In the data rows, 500 means zero.
One hidden rule gives every row of this table a label. Here are some rows, each with its label.
277 792 206 523 442 240 451 457 536 406 669 262 331 175 335 743 Q163
493 571 472 521 407 551 511 512 339 528 567 657 528 644 665 364 Q65
682 304 657 575 477 581 532 437 471 443 487 616 603 589 617 372 Q65
684 316 733 638 385 668 400 438 558 498 602 818 641 773 662 302 Q163
648 387 708 474 419 700 568 559 392 496 454 730 677 761 717 245 Q65
366 690 322 558 538 366 532 524 585 427 428 306 405 337 341 706 Q163
330 403 653 414 513 401 709 457 451 458 493 464 594 411 489 449 Q65
413 595 401 457 532 528 540 516 557 538 366 413 471 524 456 682 Q65
578 397 628 450 460 566 550 531 433 543 342 601 542 622 570 320 Q65
549 590 501 454 482 458 464 506 424 551 493 534 511 501 654 491 Q65
425 576 433 409 685 752 252 326 581 237 780 367 638 312 274 529 Q163
663 625 545 599 526 584 395 496 581 728 429 519 372 491 511 458 Q163
445 473 573 311 440 511 548 573 610 546 531 557 613 529 463 441 Q163
238 646 393 528 695 208 588 508 772 468 637 308 313 352 293 784 Q163
604 560 445 575 508 485 511 561 413 433 346 478 503 500 513 599 Q65
418 527 540 553 229 670 448 750 613 613 788 713 642 560 550 451 Q163
563 321 617 514 513 667 501 520 494 468 393 545 634 524 568 410 Q163
418 409 472 427 593 474 539 446 566 501 371 416 541 460 504 544 Q65
723 286 646 362 479 472 537 513 547 555 560 717 601 742 681 406 Q65
476 468 495 413 618 414 582 542 603 451 453 535 506 578 547 446 Q65
454 492 344 436 536 404 451 521 432 503 373 449 466 511 456 577 Q65
450 485 560 398 587 543 587 426 400 435 405 498 438 403 459 513 Q65
386 576 431 441 545 492 550 548 507 575 639 435 418 503 451 598 Q65
428 565 431 377 657 259 464 356 733 435 608 376 463 297 246 549 Q163
572 463 466 597 430 487 397 430 524 521 492 400 578 536 442 384 Q163
440 682 427 561 572 457 446 461 437 487 489 393 367 323 400 570 Q163
579 390 605 430 492 655 444 368 522 437 533 525 751 548 578 343 Q163
580 554 413 366 644 491 524 464 594 518 387 331 593 429 396 390 Q163
524 503 359 532 465 415 401 484 464 388 509 428 571 416 472 617 Q163
325 574 293 452 548 345 495 452 532 485 463 283 423 258 271 632 Q163
331 576 562 424 757 325 705 534 843 454 557 450 455 441 452 550 Q163
512 452 614 615 461 606 568 515 410 433 487 470 360 425 491 481 Q65
432 553 510 522 483 626 446 614 524 520 466 528 634 503 511 544 Q163
567 434 502 544 407 315 455 509 381 652 239 372 308 534 528 468 Q65
465 652 413 663 403 387 381 504 527 470 492 371 502 431 335 630 Q163
455 466 536 477 421 490 408 517 437 535 525 584 506 553 678 422 Q65
411 727 356 528 594 511 369 480 415 782 450 477 231 279 309 712 Q163
312 525 578 492 469 622 619 496 428 536 497 530 527 320 461 576 Q65
500 488 611 528 343 588 465 724 590 549 552 663 571 638 615 464 Q163
468 675 443 550 602 417 500 519 505 667 431 377 279 277 332 634 Q65
513 430 487 470 536 295 555 444 495 386 389 452 535 495 447 472 Q65
588 508 477 771 431 577 513 430 174 654 771 654 559 752 703 485 Q65
526 373 576 511 533 386 566 478 537 487 437 530 540 611 545 349 Q65
395 518 511 461 550 573 499 582 594 433 460 433 449 379 379 535 Q163
604 394 651 561 501 411 536 577 429 422 253 491 281 547 569 489 Q65
517 452 523 503 563 546 558 516 400 521 523 544 612 579 590 409 Q65
555 275 745 287 626 788 447 295 384 373 545 487 727 496 630 270 Q163
555 316 561 415 477 574 435 452 514 492 393 495 593 543 519 362 Q163
553 575 543 674 493 481 487 548 373 638 682 621 446 594 632 605 Q65
656 446 401 533 175 479 274 577 405 269 509 705 737 546 664 675 Q163
217 704 197 395 472 241 475 497 535 339 648 304 392 201 285 868 Q163
549 440 582 443 553 552 548 485 478 452 449 515 471 526 482 437 Q65
553 477 527 529 487 667 455 393 468 422 559 466 552 491 567 401 Q163
407 598 346 574 497 479 415 488 462 503 503 378 406 338 391 685 Q163
569 604 514 535 433 411 583 618 412 682 451 521 368 555 664 411 Q65
542 265 635 407 525 665 620 373 320 561 357 557 494 519 581 434 Q65
336 541 293 475 540 341 516 466 564 444 490 305 370 321 301 642 Q163
604 333 606 525 492 550 583 514 545 471 388 626 684 746 675 392 Q65
538 462 508 371 532 484 455 493 515 450 462 493 589 552 497 408 Q163
375 587 363 418 573 422 498 477 641 424 432 342 380 361 337 592 Q163
639 356 541 581 459 539 532 480 439 498 409 562 627 682 583 379 Q65
487 894 317 735 652 418 460 256 366 380 839 311 320 391 428 662 Q163
562 693 525 607 540 652 422 680 372 735 541 566 268 413 522 740 Q163
403 142 807 335 598 576 879 333 252 570 443 698 361 560 716 281 Q65
512 381 580 420 422 537 570 524 413 515 314 646 678 603 704 330 Q65
555 646 497 452 475 370 485 514 326 479 409 443 284 472 666 552 Q65
570 766 245 540 611 544 0 176 714 178 905 123 525 271 212 535 Q163
480 445 457 374 481 426 545 617 530 567 467 574 617 660 500 599 Q65
577 463 562 525 470 483 587 512 585 515 358 535 431 516 467 511 Q65
355 612 287 556 548 341 542 412 639 459 467 270 266 241 191 661 Q163
745 497 646 639 330 655 419 590 523 659 471 617 632 749 615 355 Q163
544 412 624 455 461 522 584 508 493 486 446 514 568 553 583 380 Q65
565 507 414 512 371 460 450 561 465 370 492 570 641 540 561 549 Q163
441 508 421 687 593 445 483 460 441 593 619 462 394 533 455 638 Q65
586 541 543 502 507 501 451 528 557 547 500 549 492 585 563 470 Q163
344 627 321 451 551 333 398 458 536 375 495 304 408 310 277 616 Q163
571 493 606 494 546 741 305 335 475 497 628 624 521 583 580 328 Q163
262 799 365 485 737 239 628 493 801 393 633 294 297 339 332 665 Q163
361 447 597 475 579 520 620 457 439 606 475 460 328 507 576 450 Q65
240 583 324 537 317 419 636 551 297 594 654 556 516 562 574 540 Q65
479 533 426 557 644 403 509 417 581 528 521 398 463 452 343 594 Q163
482 632 450 674 565 393 505 284 520 383 656 414 288 339 424 559 Q163
483 439 502 485 507 495 492 469 509 333 445 488 537 520 460 522 Q65
727 300 593 670 381 428 414 364 418 637 340 510 346 608 613 345 Q65
666 705 608 560 569 616 449 342 496 533 655 516 434 480 678 474 Q163
330 627 270 526 530 390 505 565 471 432 494 304 337 418 420 606 Q65
532 529 414 695 385 624 465 394 534 465 640 564 465 378 362 473 Q163
623 348 742 541 426 611 577 523 527 579 513 708 499 580 593 292 Q65
233 594 238 343 598 406 464 489 489 372 461 304 448 248 325 707 Q163
553 405 726 574 408 690 570 589 359 741 436 669 473 641 644 409 Q65
554 394 445 419 427 467 414 537 485 432 461 533 654 535 594 498 Q65
520 571 414 567 446 537 576 436 563 303 594 532 400 437 414 512 Q163
393 639 300 561 352 431 448 568 467 397 513 407 544 411 395 632 Q163
488 571 563 586 458 451 521 590 697 554 610 612 350 461 522 423 Q163
466 429 587 435 420 654 473 643 554 510 510 580 567 519 541 418 Q163
543 430 484 415 510 559 523 500 516 493 477 618 600 594 502 443 Q65
683 458 527 612 460 622 403 359 411 540 491 428 386 482 536 347 Q163
685 437 591 489 455 602 519 559 569 509 420 618 481 661 590 421 Q65
620 348 527 562 358 526 438 499 408 599 371 584 575 614 640 380 Q65
550 392 737 446 563 558 667 637 743 617 586 680 486 678 624 343 Q163
538 520 402 555 359 440 469 609 515 782 420 483 323 509 400 543 Q65
441 566 542 522 460 558 536 635 554 535 472 566 615 573 514 580 Q163
488 567 366 590 607 498 454 344 426 514 526 432 411 342 389 512 Q163
299 580 437 329 622 378 448 508 831 333 517 337 475 364 363 611 Q163
448 592 407 537 525 493 489 406 508 594 426 443 476 425 375 560 Q65
387 884 363 633 523 440 533 460 364 426 539 297 369 371 432 783 Q65
433 515 396 415 598 426 477 413 573 384 527 392 547 349 383 554 Q163
575 525 542 482 540 572 521 403 474 614 541 573 520 485 452 436 Q163
509 379 518 422 498 535 556 350 336 498 323 487 417 459 579 443 Q65
388 435 595 464 564 492 613 561 439 496 351 512 487 525 531 491 Q65
364 592 403 689 508 350 530 464 542 603 730 523 398 478 325 656 Q163
664 466 572 646 544 615 350 210 445 322 648 439 601 395 471 393 Q163
585 621 539 516 528 739 295 370 511 325 584 470 607 520 588 423 Q163
287 557 357 474 443 478 535 696 589 487 627 459 517 395 404 609 Q163
617 420 558 727 508 565 493 241 380 383 655 542 555 488 542 409 Q65
427 532 463 601 509 539 461 516 513 410 577 471 512 384 420 568 Q163
636 437 654 437 473 528 526 500 359 512 381 567 592 566 694 369 Q65
443 499 389 497 500 282 535 498 617 459 392 418 400 437 307 536 Q65
473 699 430 456 560 275 540 440 569 492 490 434 189 304 398 610 Q65
490 496 517 541 576 389 531 564 528 440 432 368 346 412 391 509 Q65
538 544 403 498 354 409 400 495 551 392 526 449 637 443 412 507 Q163
638 325 602 451 535 624 521 487 484 553 455 608 566 631 654 329 Q65
550 436 560 431 578 591 564 400 363 477 414 460 501 571 588 529 Q65
643 554 492 578 614 563 383 469 477 686 541 511 360 502 456 448 Q163
570 520 546 467 538 551 582 491 422 523 471 515 616 547 567 492 Q65
516 427 576 344 525 460 577 533 514 473 471 630 622 560 516 463 Q65
609 369 602 433 538 557 548 481 481 494 390 600 712 602 606 406 Q65
Which label does each new row get?
679 688 521 523 427 629 402 495 570 537 330 537 574 650 687 649 Q163
510 412 714 659 592 434 592 579 668 538 640 583 442 697 575 514 Q65
545 354 554 446 510 578 490 485 539 474 403 522 562 593 591 396 Q65
429 438 534 408 508 416 629 511 564 453 608 476 391 413 350 425 Q163
475 588 411 402 527 392 483 574 671 380 498 435 494 484 452 525 Q163
537 393 547 412 483 548 466 493 478 455 341 470 408 547 505 421 Q65
538 592 550 437 618 587 498 543 573 664 465 527 366 482 471 598 Q163
41 488 475 315 607 473 753 667 365 329 451 431 924 347 435 690 Q65
782 425 515 505 375 593 418 576 426 529 516 734 672 558 650 550 Q163
283 489 443 288 555 358 550 476 610 456 418 320 510 311 280 611 Q163
594 419 478 450 357 567 569 583 369 631 527 557 590 659 608 394 Q65
443 630 418 546 588 326 553 481 675 545 517 408 307 348 362 630 Q163
604 425 562 425 338 656 385 517 415 601 505 593 691 695 616 425 Q163
255 562 194 424 591 261 386 481 518 446 546 275 415 371 318 707 Q163
593 637 627 694 637 695 545 415 567 433 504 494 418 496 522 565 Q163
422 602 391 506 475 360 462 647 584 676 658 556 404 440 488 619 Q163
643 263 667 493 448 607 513 508 399 556 390 605 623 696 689 303 Q65
689 544 792 878 189 607 607 977 787 905 833 999 299 614 481 378 Q163
614 382 592 488 562 595 545 611 458 526 492 497 452 622 489 466 Q65
592 435 651 514 409 548 583 586 579 502 252 603 583 671 663 289 Q65
345 511 340 538 478 346 550 514 456 574 516 388 412 443 417 689 Q65
684 310 636 435 398 623 489 544 386 660 363 633 601 725 751 263 Q65
470 485 432 619 609 463 477 415 427 536 506 380 454 495 433 594 Q65
581 308 620 491 373 602 526 453 279 594 461 686 671 716 758 288 Q65
355 645 434 450 532 280 605 588 691 426 489 445 422 390 392 629 Q163
638 521 578 467 497 704 450 406 378 500 349 537 622 636 575 462 Q65
486 521 386 500 421 470 506 539 458 525 445 487 538 476 500 539 Q65
460 334 586 448 419 604 552 580 456 455 490 599 581 621 607 383 Q65
469 457 495 518 509 500 513 462 497 489 452 461 410 491 468 540 Q65
535 402 561 412 508 555 491 533 491 461 459 569 514 606 570 404 Q65
381 383 529 339 608 498 599 461 361 551 417 563 547 489 565 416 Q65
397 594 460 434 643 501 437 480 779 326 609 392 424 440 364 532 Q163
669 237 718 300 527 784 650 568 377 542 335 629 717 670 716 230 Q65
521 513 419 466 501 475 483 507 469 479 419 456 514 474 456 515 Q65
583 465 532 384 535 545 497 543 412 521 335 518 506 510 498 465 Q65
809 551 328 652 181 396 93 430 443 391 632 504 579 474 602 543 Q163
473 538 479 513 542 350 590 564 645 570 635 489 477 511 357 545 Q163
569 457 575 293 589 485 560 478 512 552 389 529 720 605 542 408 Q65
449 473 612 355 591 414 687 646 782 535 564 575 508 573 456 422 Q163
429 448 479 449 565 440 477 460 503 403 380 451 550 460 414 518 Q65
562 529 534 557 510 660 360 548 539 458 727 553 563 598 530 385 Q163
490 436 605 733 474 598 534 576 439 661 592 596 527 638 546 492 Q65
529 330 507 299 516 502 554 529 489 479 427 520 673 671 594 470 Q65
505 401 470 450 534 486 491 503 412 414 513 466 554 527 568 445 Q65
347 608 296 593 555 383 452 532 478 485 558 347 437 352 409 692 Q163
493 475 724 459 599 618 657 634 365 718 315 641 420 461 557 501 Q65
567 410 569 558 461 541 402 287 426 398 555 544 517 434 533 441 Q163
562 501 558 425 432 534 564 562 517 434 395 541 618 563 559 455 Q65
428 553 397 458 416 362 500 597 365 403 507 470 437 501 554 677 Q65
628 452 564 588 474 584 465 339 404 489 484 515 541 490 603 410 Q65
467 568 389 514 357 606 423 639 616 468 560 458 487 381 389 523 Q163
487 420 489 477 471 566 480 484 450 330 514 462 650 503 492 451 Q163
615 412 536 627 589 578 447 220 498 401 558 457 436 414 410 425 Q163
436 570 327 523 419 263 449 635 600 563 408 269 362 397 302 614 Q163
548 487 565 460 470 527 499 600 482 515 533 605 606 582 551 487 Q65
